Each path is a new rotation, seen through one point. The rows after it are directions, each followed by how far the rotation turns it, in degrees a step (0 if it stays put).
Each turn is a multiple of 5 degrees from 10 to 175, or 0.
Each row of a path follows its step; steps can be skipped.
Rotation 1:
step 0: [ 19 -15   7  19 -11  -2 -16  -8  22 -14 -11  20 -32  -1  -2  24 -20  -3
  14  10 -20   9  -8 -25 -19  26 -18  -1  -4 -17   6   8  -5  11]
step 1: [-33  -7 -17   8  -3   2  -5   5  -1   1  -1  17  -3  -8  13   8  32 -32
  16  27 -35   4 -13  17   4  -5  20 -10   8   7   7  -4 -22   7]
step 2: [  2  -4 -17  -9  11  17  11 -16 -26  18 -25   3 -12   1 -17   1  17 -10
   1   8  25   6   6   6 -12 -43 -11  24  12   9  10 -11   9  14]
step 3: [-14   6  19  -8  -1 -13   1  -1  25  -1 -36   3  25 -12  -4 -20 -13   1
   0   0  17  -9  20 -19  17   3  21  27  -6  13  17   3  29 -13]
step 4: [  9  12  29  -2   6   4   8  30  36   2  18  -6  -7  23  -8  -8 -24  -7
 -16 -23  -9  15  15  21  -8  -1  10 -17  19   7   5 -16   4   8]
step 5: [ 18  19 -15 -12 -25  17 -10  -1   7  -8   6  21 -17  22  -7 -31 -13  -5
  -9   7 -17 -12  -5   1   3   1  -8   4 -10 -33 -34  16 -16   3]
step 6: [ -9 -41 -23  -4  -1   6  35   5  -4  -5   5  15  -1 -17  -8  11  -3   3
  -2   2 -12  10 -26 -20 -15   7  24  -2 -28  -1 -12   7  -5  18]
step 7: [ -2   1 -12   5   7   2  14   8   1   1  20   8 -11  -4  17  11  48 -14
  13 -13  32  -2 -28   4  22  -1   5  22  20  18  -2   4  15  -3]
step 8: [ 12 -23   0  -3 -16   2 -16 -11  -3  25   2  -4  10   6  10 -19  -5  23
  -5  16  32 -30  15  14 -10   6  -7   2  19  23  26   5  20  14]
Speeds:
[  0   2  -2   1   8  -9  -2  13   1   3   3   4   3   3  -1   1   7  -3
   6  -1  -3  11   2  -4   5  11   7  -4  -6   8  -1 -13  -1   3]	125
[ -1  -2   8   2  -9   4  -3  -3  -4   4  -1  -2  -6 -15   0  -9   1  -2
  -2   5   0   0   6  -3  -4   8  12  -9  -8   8   0   5   1  -3]	140
[ -3  -5  -3   3   0  11  -1   1  -3 -12   0  -4   6  -2  -2  -6  -8   6
  11  -1  -9   8  -8   4   4   3   4   2   0   0  10  -1   9  -3]	130
[ -3  -2   8   2   6  -2   1  -2 -14  -1  -3  -3  -2   6 -11  -3   4  -3
  -6   1 -11  -3  -3   4   5   6   2   7   0  -1  -2   8  -4  13]	85
[  3   2   6   0   3  -4  -7   2   3 -16   7  -2   5   1   4  -4  -8  -1
  -4   3   0   3  13  -1  -2  -3  -6   0   1   9 -10   3   6   7]	70
[ 5  2  4  8 -3  1  3  6  5  1  1  9  1 -3  1 -3  1  1  3 -7 -4 -8  8  1
  0 12 -9 -5 13 -1 12  5 -1  4]	90
Rotation 2:
step 0: [  5  17  16   5  -4   5   2 -11  -5   8 -26  -2 -19  -9  18 -25  -1  17
 -15  10 -18  -1 -18  -7  -9 -12  18  -8  -5 -30  21 -12  -5   3]
step 1: [-16  -1  -3  25 -13  -1   4  -1   6   2 -21 -20  12 -17 -20  -1  -4  -8
  19   0  26   2 -15   0  -5   5  19 -14 -33 -13   9  -8   7   5]
step 2: [  7   6 -21   2  -3  -7  -2   6  17 -17 -32   5   9  -5 -16 -21   9  -2
   2  16  -4   5  -8   6  20  -5  20 -20  19  -4 -20   5 -22 -16]
step 3: [-15 -10  16 -21 -21  22 -15  -7  -2  10 -34 -11  -5   4  11 -12  -1   4
 -18  16  -4 -10 -21  -1  -1   7 -12  -8 -22  -8  -7  13 -14 -13]
step 4: [-11  -2  -8  13   2 -12   6  13  13 -13  -8 -22  -2  -7  16  -3 -15  -3
 -16  -1   8  -8 -35  23  13   5  10  -2 -24  11  -8 -29  -3   7]
step 5: [-12  -1   9  11  -3  -2   8  -5  12 -17 -21   2  17 -12 -23   1   8  16
  -2 -12 -15 -13 -24  -8  13  11  -8  -2  26  -4  14 -16 -33  -6]
step 6: [  1 -18  12  -4 -16  10   1  10   6  13  -5 -29   6 -19  -5 -10   2  39
  -2  16   4 -18   3  -2  15 -17  -4 -20 -14  14   4  13 -10   6]
step 7: [  9  14  -2   2  17  -6 -22 -11   5  -2 -22 -13  16 -12  11 -10  -7  20
  -8   1  -2 -17 -14  15   9  -8  32  22  -8  11  11 -11  13 -21]
step 8: [-11  19   2  -5 -24 -14   5   2   6   0 -12   9   5 -38 -15  14  11   4
 -23  -3   0  -3 -19  -8 -18  -5  17   3 -10  -8  19   4 -22   0]
Speeds:
[  4   1  -5   3  -7  -2   3   3  -3  -4   0   0   9   6 -13  -7  -4   3
   8  11   4  -6  -1  -4  -7  -1  -6   5   9   4  -5   4  -5   9]	100
[  2   4  -4   4  -2  16  -6   0   1   1   3   4   0   0  10  -8 -12   4
  -7   4  -1   1  -5   1 -11   0  -1  -2   1  11   2   2   6  -7]	100
[  5   8   7   4  -9 -11   1 -10  -2   3   7   4  -1  -4   2  10   0  11
   8   6  -3  -3   4  -1  -4  -5   5   0  -2   5   2  -3   2  -8]	40
[ -7   0  -4  -7   2  -5   0  -5 -10   2   3  -3   8   6   0 -11  -1  -1
  -2   0  -4  -2   5  -5  10 -12  -2  -4  -4   4  -4   8   0 -12]	95
[  2  -4  -5  -1   2  -4  -4  -1  -3   8  -4  -5  -1 -11  -1  -3   2  -4
  -3  -5  -3   1  11   0  -4  -6  -1  11   3  13  13  -2  -6   6]	35
[ 22  -4  -5   4   4  -3  -4   1  -1 -11   4   1  -4   5   2  -7   1  -2
   4  -5  -2   1  -5   4   8  -5   5   4   0   1   0  -5  -4  -4]	145
[ -2   4  -2   3   6  -2  -7   0  -9  -3  -3 -14   1   7   7  -3   0   8
   7  -6   1  -5   5   7 -10   3   1   0 -11  -2  -4  -3   3   7]	120
Rotation 3:
step 0: [ -5  47   7 -25 -16  -1 -22  -1  13  -2  11 -25  -4  10 -15   3   0 -12
 -16 -30 -17   9 -20  14   0  -7 -20   4  13  13  -5  13 -12  16]
step 1: [ 21 -21  13  -2 -14  -2  -4  21  -7 -10 -12   1   4 -10  -1  28   1 -14
  18  11   0  20  -1  -6  31 -19 -17  21  17  -7  21 -25 -19  26]
step 2: [ 61   3  12   4  -4 -14   7   9  -2   9 -12  13 -13  14 -10 -24   7   9
   6  19 -14 -14  32   7  -6  21   5 -10  -5   4  -9   5  -6   1]
step 3: [ -3  12 -10  -9  12  -3  -4 -38  19 -12   4 -20  14 -17  -2  16  12   1
  16  21  25  16  30  -7 -14  15   6   4  -3 -10 -40   5  -3  -5]
step 4: [-28  16 -10  -1   1   2  21  21  27  -4 -15  -8   7  -3  15 -20 -12 -18
 -20 -23  18   6  14  13   4  11  10   9  21  33  -4 -25   3   9]
step 5: [ -3 -22  -6 -10  32  34  -3  23 -24  18  -4  17   0  -2  -1 -11 -19   8
  15 -10  10  19  17  -4  -7 -12 -23  26   2   2  19   5 -13 -21]
step 6: [ -8  10   0  34  15  -5 -12  -3 -16   9 -13  22 -14 -35 -22 -13   5  16
  12   2 -15 -45 -14  -3 -14   2   4  -3   1   8 -18   3 -14  -1]
step 7: [-12 -12  16 -19  -5   1  10 -16   8 -14   1 -14  15 -20   1  15  -3  19
 -19 -23   1 -28   7   1 -13 -15  18   7   5 -46  -8   2  26   1]
step 8: [-37   6  21   0 -16  12  28   8  -2   7 -33 -16   2  33  -9  11  -8   7
  -6   0 -26  21  -6  -2   8  -8  -3 -21   4  17   1  13  17   3]
Speeds:
[ -5  -6  -2   6  -2  -4  -7  -4   5   0  -4  -4 -11  -5  11   7   2  -8
   0   4  -3  -4  -3  -6  -3  -1  -9   8   3   7  -9   8  -1   5]	130
[ -8   1   7   5  -5  -1  -3   3 -10   1  -1   6   2  -9  -2  10  -2  -2
   7   5   9  14   1   1   3  -3  -3 -11   2  -1  -8   1   2  -4]	155
[  5   0  -5  -1   4   0   0   5  -2  -6  -4   7  -7   1 -10  -1   3  -1
  -3   8   0   1 -11  11  -5 -11  -2   7   9  -9  -6  -1   5   2]	70
[ -2  -2   9   1   9  -8  -4  -4   4  -9   9   4  -1  -4 -11  -2   7  -4
   1  -2   2  -4  -1  -1 -12  13  -4  -6  -4  -4  -2   1   0   0]	100
[  1  -5   8   1   0  -4   9  -1  -1  -2  -4  -2   3  14   4   3  13  -4
   9  -1  -7   0   7   0   1  -4   8  -3   1  -7 -10   0  -2   7]	60
Rotation 4:
step 0: [ -9 -15 -16 -18  10   4 -21   2  28 -13   3   6  -3  -6   6  27  12  21
  14 -26 -11   5  13  14  15 -28  -2  18  -7   3 -30  19  -4  16]
step 1: [ -6 -16 -24   2   3  15  17  -5  -9  20   6  19  25 -11   4  16  19  -6
 -11 -22 -24  16   4   9   4  -1 -20  21  -5  37  24  -3 -10  -4]
step 2: [  5 -12  12  51   3  32  -5  -6 -19  -6  -1   8 -12 -24   1  13 -28   5
  -8 -13   7   2   6  16  11   1  16  24  -6  17  -3  17  -1   5]
step 3: [ 14  -8   4 -19  25  25  -5   1   6 -18   2  27 -10   7   5  -5   0  -7
  -2 -24  20  -5  49   4   3 -27  -4   3  14  11 -10  15 -18  -4]
step 4: [ -3 -45  10 -18  13   0  17  -3  20  12   1   2  -1 -33   1   3   7   6
  -7 -18 -14  10  13  -6   3  28  -7   6  28  26  -6   9   4 -15]
step 5: [ 24  -3  -8  26  -1  15  27 -31  20   2  -4  18 -18  15   2   5 -23  18
 -31  -9 -15 -14  -1  10  -1   6   4  19  13  17   8   6  18   4]
step 6: [  5 -21   6  -3   1  -3   1 -18  12 -22  -7  15  -5  -3  -5  -3 -25   6
  -5 -24 -23  -7  30   3  10 -11  -5  21 -17 -32 -15   5 -40   6]
step 7: [  0  -7 -10 -24   6 -15  -3   0  -4 -35  12  19  12 -14  -1  21   7 -16
 -29 -18 -34  -3  -4 -13   7  10   2   9  14  32  -3  13 -14 -12]
step 8: [ -8 -12  -6  34  -2  12   5   9  22 -22   1  13 -22 -14  20  21  13  25
 -17 -19 -18   6   6  10   8  16  14  -6  -9   7  27  13   9  19]
Speeds:
[ -1 -11  -6  -8 -10  -4   3   1  -8   7   2  -6  -2  -5   0   2   0 -10
 -10   1   1  12  -3  -9  -4  -1   4   5   3   1   2  -1  -6  -6]	125
[ -3  -2 -12  -3  -6   2   4 -10  10   9  -1  -8   3   1  -4   2  -4   7
   3  -2  -2  -3  -5  10   2  -5  -7   9   0  -3   0 -10   4  -3]	80
[ 2  1  1 -1  1 10  1  4 -6  3  4 -6  2 -4 -3  9  7 -5  5 -9 15  1  0 14
  3  1  3 -5 -6  7  4 -1 -3  2]	45
[ -7   2  -5   0  -9   0   4  12   1  -2   8   1  -1   2   4  13   1  -3
   3   5 -10 -10  -5   3  -2  -1  -2   1  -2  -3   0   8  -9   6]	45
[  1  -2  -8  -5   6   1  -5   8  -3   1   7   4  -1  -1   0  -2  -3  -6
  -6  -2  -2  -4   7   7  -3  -1   4  -3  -6 -10 -18  -7   6  -7]	110
Rotation 5:
step 0: [ 23   0  -8 -16   9  33   9 -13 -18   6   4  31   3  30   3 -15 -11   0
  -2   5  -6 -36 -15  -2 -14   9   7   3 -14  33  -7 -15  -7  25]
step 1: [ 27  32  -8 -18 -12  16   2  11 -25   2   2  23   6   0   3  14   0   5
  21 -19 -29 -18 -15 -16 -25  10  -1 -27  -2  18   4 -17  -1  16]
step 2: [  9  15 -16 -15 -13   6   5   2 -12 -12 -39   0  28   2   5   9  -7  14
  11   9 -31   8 -45   3 -16  23 -20 -15  -6  11   5   6   2   5]
step 3: [ -6  -9   3 -29  28  18  10  -2 -13 -12 -33  34  23   5   1  -2 -15   0
  11  28 -16  16 -18 -14   8   1  -1 -13 -14  21  19  20  -7   7]
step 4: [ 10  14  21 -13  26  -9  29  17  -3 -13  -6  10  -2 -12 -10  14 -19 -15
  25  19 -22  -7  -6 -21  -4 -10  16 -24 -25  31   2  14  -6  -9]
step 5: [  4  -7   9  13   6  -1  27   1   7 -22 -17 -15 -11  -9   0  -4 -24  10
  -4  10 -29 -22 -21   3 -12  21  13 -17 -15  49 -18   2   5 -14]
step 6: [  6 -17   4   4  23  27  16   3 -16 -19 -27  18  -7   7 -17 -17 -16  19
 -14  -9 -17 -23  -2  -1  -2  21  27 -14  27  31   6 -11  -5   4]
step 7: [ 40  19  -3 -23  15   6  32  14  -6 -25 -27   1  -5  14 -17  10  -1  -9
   7 -20 -11 -22  -6  10  -8   1  17 -10  19   6  18 -18 -14  10]
step 8: [ 17  14 -16 -31  11  14  40   1   8 -24 -16 -17  -6  17  32 -15  -6  -4
   0 -14 -17   5 -33   3 -10  14 -12  -4 -10  10   9 -19  -2  10]
Speeds:
[  8   6   2   3   5   1  -6   8   2  -1  -1   0  -5   3   8 -11  12   4
  -2   3   3  -8  -7   3  -5  -1   7   9   1  -4   4 -12  -2   2]	45
[ -4  -1  -8   9   2  -5 -11  -1  -2  -2   5   2  -5  -1   0   0   4   9
   0 -13 -13   1 -10  -2   7  -5  -1  -4  -1   6  -6  -1  -2  -3]	90
[ -1   1   1   1   4  -7   5   7 -10   5   5   8   0  -3   2  -8   0  -1
   4   1  -1  -1   5 -16   2  -2  -1  -7  16  -4   1  -2   3   2]	130
[-3  3  7  0  4 17 -6  2 -2  1  4  6 -1 -2 -8  6  0  2  2 -6 -1  7  7 -7
 -1 -1 13 -1 -6 -5  7 -5 -4 -1]	125
[ -7  -2   8   5  12  -3  -5   3   7   2  -1  -1   0  -2   5   3 -14  -1
  -1   8  -3 -11   1  -5  -1  -6   4   6  -4  -4 -10   3  -1  -4]	60
Rotation 6:
step 0: [  1  38 -18   8 -13  18  -3   5  20 -14  15   3   9  27  10  15 -10   0
  37 -20   5  -6  19  -2  -1  -7 -18  12 -16   9   7  -1  -8 -16]
step 1: [ -4  27 -29  -4 -25   6   6   1 -24  11   6   5  41  11   5 -13   9 -10
  -1 -13 -21  -9  -3  -6 -24  -2   8  28  -2   1   5 -23  -2   8]
step 2: [-23  26  -3  14 -17   3  -7 -18   3   8  18  -2  -2  10   7  29  -4   4
  15 -16 -38  -2 -34   5   4  -5   9  21  13  12  14  13  10 -14]
step 3: [ 13  15 -13   9  -8 -26   1  -1   7  22 -17   0  25   3  -8 -16   1  -2
  22   0 -35   4 -11   6  12   0  12   9 -24  -8  26  12  27  20]
step 4: [  1  28  -7  22 -22  -9  -9  -1  13  26  -8 -13  -3  13  -4  -2 -12   7
 -10  23 -25  41 -11 -12   3 -15  -2 -13  12  28  -8   9   5  -1]
step 5: [ 22   7 -19   3 -11   2   4   1  19  -3 -20 -10   8   4  -1   6  -5  21
   8  -2 -20  -3  -4  -1   2 -35 -37   1 -19  -7 -26   6  34   9]
step 6: [  5  15 -12  14  -7  -6  -1  -9  -6   7 -26  22  11  -4   5  -3  -2  24
 -33   2 -27  12   5  15  -3  -7   0  -7  30 -14 -28 -27  13  -6]
step 7: [  1   9  -9  -7  -1  -6  -7  -5   9 -16   3  19 -25  19   6   9 -12  31
  25 -12 -21  12  11  41  17  -7 -21  -5   3 -16 -11   1   5 -18]
step 8: [ 10  16 -29  14 -15 -16   9  22  -3 -13 -14  25  12  33  -2 -14  -4  -4
   1   4  -4   7  41  15  -3   9  -1   2   2 -16  14 -21  -6   2]
Speeds:
[ -2   3 -14  -3   2   7  -6  -5  -3  -1   4  -4  -9  10  -3  -2  11  -4
   5  -1  -1 -10   4  -1   5   7   5  -2   8   1   2  -5   2   5]	45
[  9  -4  -1   0  -8 -10   7  -3   5   4  -5   4  -3   6  -9   2   3  -8
   4   1   4   3   3   2   7   1  -4  -6  -3  14   8  -1  -6  -3]	80
[ -5   1   1   7  -4   4  -4  -5  10   6   4   4   2   2   9   9 -12   0
   3  -3   9  -2  -2   1   6   7  -2  -6  10   3  -6   5   0   6]	160
[ -8  -1  -5  -6   2  -8   5  -1  -8   2  -5   6  14   3  -5  -9  -4   4
  -2   6   2 -10   4  -3   3  -1  -6   1   5  -2   2   6  -2  11]	155
[ -5  -5   2   5   1   3   6   4   7  -8  -5  -2  -1   7  -3  14   0   1
   6   0  -1 -11   6  -3   2  -8  -2   0  -4  -6   7  10   8  -4]	145
[-6 -4 -7 -1 -1 11  2  5  4  0 -6 -2  2 -7 -5 -3 -6 -7  2 -6  0  7 -5  1
 12 -7  7 14  3  2  4  0 -6  3]	40
Rotation 7:
step 0: [  1  24  10  -2  -9   7 -15  23 -14   3  -3  -7 -11 -27 -11 -27  18  -8
  -4  31  16 -30  21   0  10 -24   3  30 -23  -2   0  11 -10  -3]
step 1: [  3 -18  -7 -11 -15   4   0   3 -36  -3   7  36 -12   3 -35 -16 -20 -13
   2  -1  10 -13 -12  12 -21  -2 -11   7   7  15  21 -34  -8  -3]
step 2: [ -8 -14  12   2   8  15 -34  12 -17 -24 -11   1  -9  -7  10  -3  -2  23
 -18  11  -1   0   3   6  13 -47  28  21 -22   3   1 -10 -18  -2]
step 3: [ 15  14   3 -13 -19   9  11   8  13   9   3  16 -22  -3 -31  10 -17 -20
 -12   4  -3  -3  19  -9 -14 -34   4  11  19   7  38 -17  -4 -26]
step 4: [-18  -2  16   8  -1 -10 -15 -23 -19  -1  17  16  -6  -9 -21 -12 -23  14
 -29  35   8  22  -9   0  13 -23  -4  34  -9  -4 -17   6  -5  -3]
step 5: [  2  20   9 -30 -16  22  14   6 -13  26  -5  -1  -1  -5  -4  -3 -13 -10
   6 -23  23  18  -8  11  -2 -44   0   7   0   3  17 -12 -36   4]
step 6: [ -6  -5  46   9   5 -17  -1  -8 -18 -24  -8  -7  14 -24  -6  -7 -21   1
 -36  13  -9   2 -19  -4 -13 -14   0   8  26   9  17  -1 -15 -17]
step 7: [ 12  23  16 -13   6   7 -13 -38  16  30  -4  -6 -11  -6  -4   5   9   9
   6 -12  15  -7 -15   8 -13 -34   5  42   3   6   9 -20   6   3]
step 8: [ -5  -4  13  -4 -22 -16  31 -17  -2 -23   6  17  37 -29 -15 -11  15  18
 -18   8  19  11   8 -12  -1 -14 -11  11   7 -14  24 -12 -17   4]
Speeds:
[  6   6   2  -7   3   2  -2  -3 -10 -12 -15   1  -1  -1  -1  -2  10   1
  -3  -5   3  -9  -2   2  -2  -1 -11   2   5  -3  -3  -3  10   4]	55
[  3  -5   1  -4  -2   9   0  -4   4   4   1   3   4   4  -4  -2   3  13
  -3   6   3  -2   0  11   0  -7   6 -14   4  -4  -5   1  -3  12]	125
[  3   2   6   1   2   0 -14   1   1   2   7 -11  -4   7  11  -5   8   0
  -5   8   0   4   3  -2  -3  -4 -10  -1  -6  -1  -7  -6  -4  -1]	160
[ -6  -9   3   0  -2   0   5   4  -6   2  -1  -2   2   9  -5   8   7  -4
   3   4   7   1 -10  10   5   1  -9   2 -10 -10   6   2  -4  -3]	95
[ 4  3  4 16  6  4 -7  4 -1  1 -8 -7  1  8  0  7 -2  5 -4 -4 -8 -1  2  5
  2 -2  2 -1  8  1 15  0  0 -1]	95
Rotation 8:
step 0: [  2   2  12 -12  -5   4  11   6   3  10 -13  -3   2 -20  -8 -33 -21  19
   1  37  14   9 -17 -26  -5  11  14  -1  14  -1  -1   8 -25  32]
step 1: [ 21 -18  -7  34 -24   6  22   5   5   2   6   7  -7  -4  -4  27  27   9
   3  -6   4  -3  12 -24   6 -34  14   8  20   6  -4  11   1  12]
step 2: [  5  15  11  19   9  -6  18 -13 -13 -20   4  19  22  -4   2 -17  15   5
  10  18  21 -31 -10   9 -10  -5 -23 -14   2 -18   2 -22  19 -21]
step 3: [-11 -13  14 -13 -20  -2  -8  13   4 -13 -17 -38 -10 -15  -4 -11 -10 -10
  -7  -1   2 -38 -22  10 -19  -7  22  -3   9 -11 -23  -2 -17   6]
step 4: [ 21 -13  -1 -14  -5   0  -8 -11  -1 -10  -8   8  10  -8 -26  11  -2 -17
 -19   9  -1 -24  33 -29  35  -1 -10  25   7  -4   5  15   6  10]
step 5: [ 31  16  -6   0 -11   7  -1  18 -23  16   9   8  -1  34  18   0  11 -12
   0   3  42 -11   5   7  -7  19   4  -9  -6 -12  -7 -12  21   8]
step 6: [ 11  18   6   8 -16  -7  -1   6  16 -29  14  -7   7 -13  -2 -35 -24 -20
   5 -15  -9   2   8 -19 -12  -4  14 -11 -16  16 -22 -31 -12   5]
step 7: [-11 -11  12  15   0   8  16   1   5  14  -2  16   0  -6 -16  25 -25 -20
 -14   4   3 -11  22   6  -6  -6  30  34 -17 -21  21  -4  -8 -12]
step 8: [ 13  11  -6   6 -17  24 -13  -3  11  25 -18  15  11  10 -14 -12   6  -6
  16  12  -8 -10  -5  12  16   4  -4 -36  -4 -22  26  -9  13  25]
Speeds:
[-3 -4 -7 -8 -3  6 10 -1  2  0  5  0  2  5  1 -3 10  5  0 -7  5 -7 11 -1
 -6  3 -2 -8  2 11  9 -4  3  2]	100
[-6  5  2  4 -2 -6 -2 -9  2 11 -5  3  5  0  5  5  8 -7 -1 -3  0 -6  3 -6
  4 -6  2 14 -1 12  1  0 -3 -3]	125
[ 0 14 -1 11  0 11  9  6 -7  0  6 -2  1 -9 -7 -3 -5  3  5 -7  4  2 -2  1
 -1 -4  2  6  0  8  1  4  4 -3]	70
[-2 -3 -2 -5  7  2  4  5 -6 -1  1  6  7 -9  5  5  8 -3 10  7  3  0 -4  4
  3 14  5 10 -3 -4  5 -8  4 -1]	135
